Families of rows that turns and mirrors carry onto each other, the same ones carrying the whole set onto itself: the rest of each named row's family, in list order:
5 families of 8 rows:
Q957: [  5  -6 -11 -10 -11  23   2   1   7]
Q547: [15 -3 -7 -1  2 11  2 24 12]
Q412: [ 14  -6 -10   4  -7   5  21  14   4]
Q402: [  1  -5   6  -9   9 -12  16  14   4]
Q888: [ -8 -14 -12  -7  -2  24  -3  -1   1]
Q353: [ -4 -15 -16   2 -11  19   1   0   7]
Q555: [  0 -12 -22   0   5  19  -7   4  12]
Q114: [14  4 -8  6  3  6 11 22 13]
Q738: [ -5 -14 -18 -10   2  21  -6   1   0]
Q427: [-6  2  5  3 13 -8 19  6 -1]
Q884: [ -2 -13 -11  -7  -9  18   0  -4  12]
Q787: [ -1   1 -10  -1   9 -17  14   7 -10]
Q409: [-5 -1  1 -9 11 -4 20 12 -9]
Q751: [ 17  -4 -14   2  11   6  14  18   8]
Q313: [-11   7   3  -6   5 -10  17   8   0]
Q88: [ -8   3  -2 -11   8 -16   2  10  -8]
Q729: [16 -6  0  1  6 -5  9 21  7]
Q266: [ -8   5 -14   9  -4   7 -15  -5  -5]
Q309: [  8  -4 -17 -12   0  21  -5   4   9]
Q82: [ -6   8  -9  -9  10 -15  11  11  -3]
Q281: [ -9   6  -8  11   0  11 -13  -8   0]
Q383: [-13  -7 -15   8   2  -6 -12  -4  -8]
Q278: [ -8  -7  -5  12   0   5 -14  -2 -13]
Q680: [16 -3 -6  6  0  6 12 22 -5]
Q693: [ -5   5  -4   4  -1  -7 -12  -4 -14]
Q924: [ -3   0  -4 -11  14  -7  15  13 -11]
Q81: [ -8  -5  -4  12   7   8 -16  -2  -9]
Q979: [-17  -5  -2  12   7   2  -7  -6   1]
Q193: [15 -2 -3  7  6  9 12 22  0]
Q423: [  2 -12 -20 -10   0  14  -7  -1  11]
Q370: [  3  -6  -1 -11   8 -15  13  16   0]
Q736: [ 15  -7  -7   0 -12   8   5  21   5]
Q55: [ -7   7   5   7   7   0 -11  -5  -5]
Q851: [ -9  -1 -17  -4  -8  18  -4  -6   3]
Q167: [16 -9  1  1 -2 -6 13 20  4]
Q926: [-12   2   9  -7   7 -10   7   8  -3]
Q646: [ 14   0 -11   5 -10   1  13  21   5]
Q882: [ -6  -5  -5   9  -4  -7 -15  -8  -6]
Q349: [ -8  -2   1  10   7  -1 -14  -7   2]
Q962: [ -7   1 -21  -5   0  19  -8  -5   5]

Which other rows belong to the same family as Q402? Q729, Q266, Q281, Q370, Q851, Q167, Q962
Which other rows belong to the same family as Q738? Q888, Q409, Q278, Q680, Q924, Q81, Q193
Which other rows belong to the same family as Q423? Q114, Q884, Q313, Q82, Q646, Q882, Q349
Which other rows belong to the same family as Q693? Q957, Q547, Q88, Q309, Q736, Q55, Q926

